One turning vector, and how many ticks it has turned
The counts run from 0 to 864.
.08 -.28 .01 .38 -.02 .29 -.18 .30 .15 -.20 .38 -.19 .12 .23 .00 .47 .32 .36 .18 -.13 -.01 -.10 .43 .15 .28 -.13 -.20 -.20 .17 .33 .11 .01 -.08 -.11 -.09 .04 .18 : 585
.22 -.27 .06 -.20 .10 .50 .16 .32 .22 -.06 .30 -.36 .08 .20 -.07 .24 .04 .14 .09 .05 -.02 -.19 .38 -.15 .18 -.28 -.22 -.26 -.28 .40 .03 .01 -.13 -.27 -.30 -.22 .02 : 73
.00 -.38 -.10 -.33 .05 .35 .07 .23 .03 -.06 .06 -.52 -.11 .36 .06 .11 -.04 .10 -.25 .11 .10 -.26 -.01 -.22 -.01 -.55 -.01 -.41 -.26 .25 .13 .06 -.08 -.25 -.29 .08 -.01 : 301
.06 -.20 -.17 -.08 -.18 .39 -.08 .35 .16 -.03 -.18 -.15 .39 .14 .11 .48 .33 .19 .04 .07 .49 -.32 .05 -.25 -.17 -.14 -.03 -.38 .05 .17 -.19 -.12 -.22 -.10 .01 .29 -.11 : 268
.33 -.09 .07 -.35 -.12 .24 -.05 .39 .38 .06 .06 -.03 .17 .15 -.31 -.11 -.22 .22 -.14 .15 .07 -.41 .43 .02 .04 -.21 -.09 -.25 -.20 .04 .22 .23 -.28 -.28 -.18 -.18 -.31 : 58
-.12 -.31 .00 .03 -.47 -.11 -.08 .36 -.01 -.11 .33 .33 .05 .17 -.18 -.25 .02 .20 -.17 .04 -.14 -.10 -.02 .29 .00 .01 .42 -.16 -.16 .27 .33 .26 -.45 -.28 .03 .11 -.19 : 185
.08 -.59 .09 .06 -.29 -.07 -.18 .47 -.01 .18 .13 .00 .16 -.04 -.15 -.09 .22 -.13 .16 -.02 .06 -.01 .14 -.41 .09 -.39 .21 -.20 -.06 .30 .01 .07 -.31 -.27 -.47 -.16 -.11 : 438
-.27 -.43 .32 .22 -.09 .25 .13 .20 -.15 -.04 .31 -.23 -.46 .30 .00 -.06 .09 .28 -.13 -.24 -.02 -.23 .48 .20 .20 -.05 .05 -.24 .31 .11 .21 -.14 -.21 -.06 -.19 -.07 -.06 : 350
-.03 -.12 .05 .36 .16 .04 -.05 .14 -.21 -.02 .04 -.51 -.20 .22 -.06 .43 .17 .29 -.14 .07 .19 -.18 .50 -.44 -.02 -.22 -.09 .00 .20 .21 .12 -.01 -.29 -.34 -.22 .09 .07 : 114
-.11 .00 -.15 .03 -.09 -.17 -.02 .10 -.30 -.03 .18 -.08 -.22 .30 -.15 .01 .21 .23 -.51 .15 .15 -.25 .15 -.06 -.11 -.22 .23 -.01 .03 .03 .33 .33 -.65 -.37 .09 .29 -.07 : 149
-.30 -.25 -.05 -.13 -.24 .09 -.07 .26 -.02 -.09 -.27 .10 .07 .24 .16 .22 -.21 .37 -.22 .16 .38 -.32 .07 -.04 -.26 .02 .34 -.48 .18 .02 .15 -.24 -.23 -.23 .02 .31 -.34 : 500
-.33 -.21 .12 .38 -.19 .29 .11 .17 -.13 -.10 .36 -.15 -.20 .31 .10 .32 .26 .47 -.06 -.12 .10 -.17 .48 .31 .17 .15 .08 -.11 .19 .27 .05 -.19 -.16 .08 .02 .12 .00 : 357
-.16 -.30 .17 -.35 -.26 .53 .33 .36 .17 .01 .26 .09 .23 .22 -.02 .02 .18 .14 -.11 -.02 .50 -.27 .24 .10 .05 -.04 -.12 -.47 -.17 .10 -.19 .01 -.19 -.03 .05 -.01 -.23 : 35
-.28 -.22 .32 .32 -.15 .18 .19 .24 -.27 -.13 .19 -.32 -.34 .29 .07 .01 -.20 .45 -.11 .01 .08 .00 .46 .17 .08 -.11 .17 -.08 .17 .11 .24 -.20 -.19 -.29 -.41 -.01 -.03 : 346
.08 .04 -.29 .23 -.07 .26 -.19 .36 -.10 -.02 -.15 -.27 .08 .18 -.33 -.02 -.03 .28 -.07 -.05 .16 -.23 .22 -.14 -.01 -.42 -.19 -.02 -.10 .15 .20 .46 -.43 -.33 -.36 .22 .05 : 789
.01 -.31 -.04 .02 -.13 .38 -.09 .10 .11 -.19 -.05 -.41 -.31 .41 -.13 .12 -.27 .32 -.22 -.07 -.33 -.35 .10 .24 -.04 -.09 .11 -.10 -.09 .40 .34 .01 -.38 -.14 .06 .12 -.20 : 325
-.20 -.60 .06 -.19 -.35 -.07 -.12 .25 .21 .05 .27 .12 .05 .25 -.02 .20 -.03 .13 -.20 .18 -.17 -.16 -.02 .01 -.03 .02 .37 -.32 -.31 .51 .18 .04 -.14 -.10 .18 .02 -.33 : 682
-.25 -.44 .27 -.08 -.16 -.04 .00 .29 .10 .14 .09 .19 -.14 .13 -.35 -.04 -.36 .19 -.16 .09 -.02 -.17 .40 -.16 -.04 .10 .08 -.13 -.23 .37 .21 .18 -.32 -.29 .06 -.19 -.45 : 696
-.10 -.52 .51 .11 -.18 -.13 -.01 .23 -.15 -.18 .25 -.31 -.42 .27 .17 .10 .15 .34 -.14 .04 .30 .09 .09 .02 .02 -.30 .22 -.05 .24 -.06 .19 -.03 -.33 -.25 -.10 .07 -.11 : 846
-.26 -.34 -.11 .10 -.17 .32 -.06 .37 .00 .05 -.04 -.56 .14 .34 -.04 .14 -.08 .22 -.25 .12 .17 -.26 .14 -.15 .00 -.41 -.01 -.36 -.13 .28 .02 .04 .11 -.17 -.41 .22 .08 : 306
-.47 -.52 .05 .00 -.42 .23 .14 .19 -.08 .13 .34 -.01 .20 .27 -.05 .09 .08 .06 -.14 .08 .11 -.04 .04 -.02 .11 -.14 .24 -.18 -.41 .65 -.12 -.02 -.14 -.02 -.02 .07 -.23 : 674
.31 -.15 -.11 .00 -.37 .05 -.19 .39 .05 .19 .13 .07 .11 -.06 -.19 .20 .39 .24 .15 .06 -.03 -.11 .17 -.21 .08 -.26 .17 .23 -.37 .35 -.01 .27 -.53 -.02 -.20 -.02 -.34 : 423
.22 -.23 -.11 .29 -.15 .24 -.29 .15 .22 .03 -.11 -.23 .19 .23 -.23 .19 -.12 .15 .07 -.09 -.20 -.47 .54 .05 .11 -.07 .07 -.19 .31 .33 .26 -.23 -.25 -.13 -.22 -.06 -.21 : 93
.30 -.16 -.08 .08 -.02 .26 -.16 -.07 .19 -.15 -.03 -.17 .05 .31 -.22 .20 -.20 .13 .01 -.10 -.25 -.40 .48 .07 .12 -.17 .02 -.19 .24 .38 .35 -.21 -.48 -.36 -.08 -.06 -.20 : 96
-.41 -.16 -.07 .11 -.34 .26 .27 .31 -.44 .04 .38 -.14 -.19 .17 -.01 -.03 .41 .23 -.23 -.06 .19 -.01 .06 .00 .06 -.19 .20 .07 -.28 .30 -.08 .21 -.43 -.02 -.18 .19 .03 : 165
-.06 -.31 .21 .05 .03 -.04 -.10 .25 -.01 -.05 .14 -.40 -.58 .29 -.05 .11 -.24 .50 -.26 .08 -.15 -.19 .37 .04 .12 -.28 .08 -.10 .01 .08 .46 .13 -.12 -.23 -.23 -.05 -.19 : 337
.13 .14 -.10 -.18 .19 .25 .19 .45 -.06 -.17 .04 -.03 -.03 .05 .03 .30 .11 .39 -.03 .19 .45 -.17 .38 -.37 -.17 -.05 -.16 -.32 -.07 -.07 .09 .13 -.34 -.51 -.20 .03 .02 : 750
-.02 -.12 -.03 -.01 -.34 -.05 -.09 .13 -.12 .12 .14 -.20 .06 .22 -.13 .27 .33 .20 -.30 .23 .27 -.05 -.04 -.17 -.09 -.31 .20 .30 -.30 .30 -.03 .29 -.53 -.12 .14 .33 -.27 : 649
.14 .08 .22 .00 -.14 -.10 .04 .24 -.07 -.13 .31 .12 -.26 .17 -.11 -.07 .21 .38 -.23 .01 .13 -.23 .48 .19 .04 .02 .22 .00 .26 -.17 .34 .14 -.64 -.35 .06 -.02 -.20 : 376
.02 -.17 .32 -.28 -.26 .03 .04 .42 .05 -.13 -.05 .06 -.19 .08 .14 .25 -.02 .56 -.09 .22 .53 -.06 .04 -.08 -.21 -.08 .16 -.04 -.14 -.16 .04 .08 -.36 -.16 .06 .11 -.50 : 16
-.24 -.37 .15 -.13 -.20 -.18 .01 .21 -.18 .28 .28 -.13 .02 .23 -.24 -.12 .17 -.03 -.40 .19 .30 -.05 .08 -.32 .04 -.49 .14 -.05 -.32 .22 .07 .32 -.34 -.26 -.12 .06 -.24 : 659
-.09 -.21 -.14 -.10 -.28 .59 .08 .50 .16 -.03 .17 -.01 -.01 .24 -.08 -.22 .00 .25 -.19 -.17 -.03 -.52 .22 .35 .09 .03 .05 -.52 -.01 .11 .15 .02 -.11 .03 -.22 .00 -.09 : 541
-.29 -.10 -.10 .39 -.16 .27 .12 -.05 -.42 -.11 .09 -.29 .04 .35 .03 .22 .22 .10 -.16 -.07 .20 -.18 .34 -.02 .04 -.19 .14 -.15 .37 .28 .05 -.31 -.49 -.31 -.14 .24 .11 : 127
-.26 -.21 -.14 .28 -.30 .45 -.02 .13 .01 -.10 -.08 -.39 .17 .48 -.21 .06 -.37 .23 -.21 -.03 -.04 -.31 .18 .25 -.02 -.12 .06 -.16 -.02 .49 .17 -.01 -.20 -.22 -.11 .27 -.02 : 318
.01 -.15 -.04 -.07 -.06 .26 .02 .29 .17 -.04 -.12 .39 -.03 .05 -.11 .17 -.02 .28 .05 -.13 .11 -.48 .49 -.04 -.05 .35 .02 -.42 .22 .13 .17 -.15 -.43 -.11 .10 -.07 -.39 : 732
.06 -.20 -.15 -.10 -.14 .41 -.02 .28 .13 -.14 -.12 -.16 .40 .17 .14 .49 .27 .13 .03 .07 .49 -.21 .03 -.22 -.16 -.13 -.06 -.35 .02 .22 -.17 -.14 -.29 -.20 .05 .26 -.04 : 267
-.36 -.25 -.09 -.05 -.23 .07 -.10 .26 -.06 -.04 -.25 .09 .10 .24 .18 .30 -.15 .38 -.22 .20 .42 -.27 .15 -.05 -.19 -.01 .26 -.51 .15 .09 .12 -.22 -.13 -.18 .03 .31 -.31 : 499
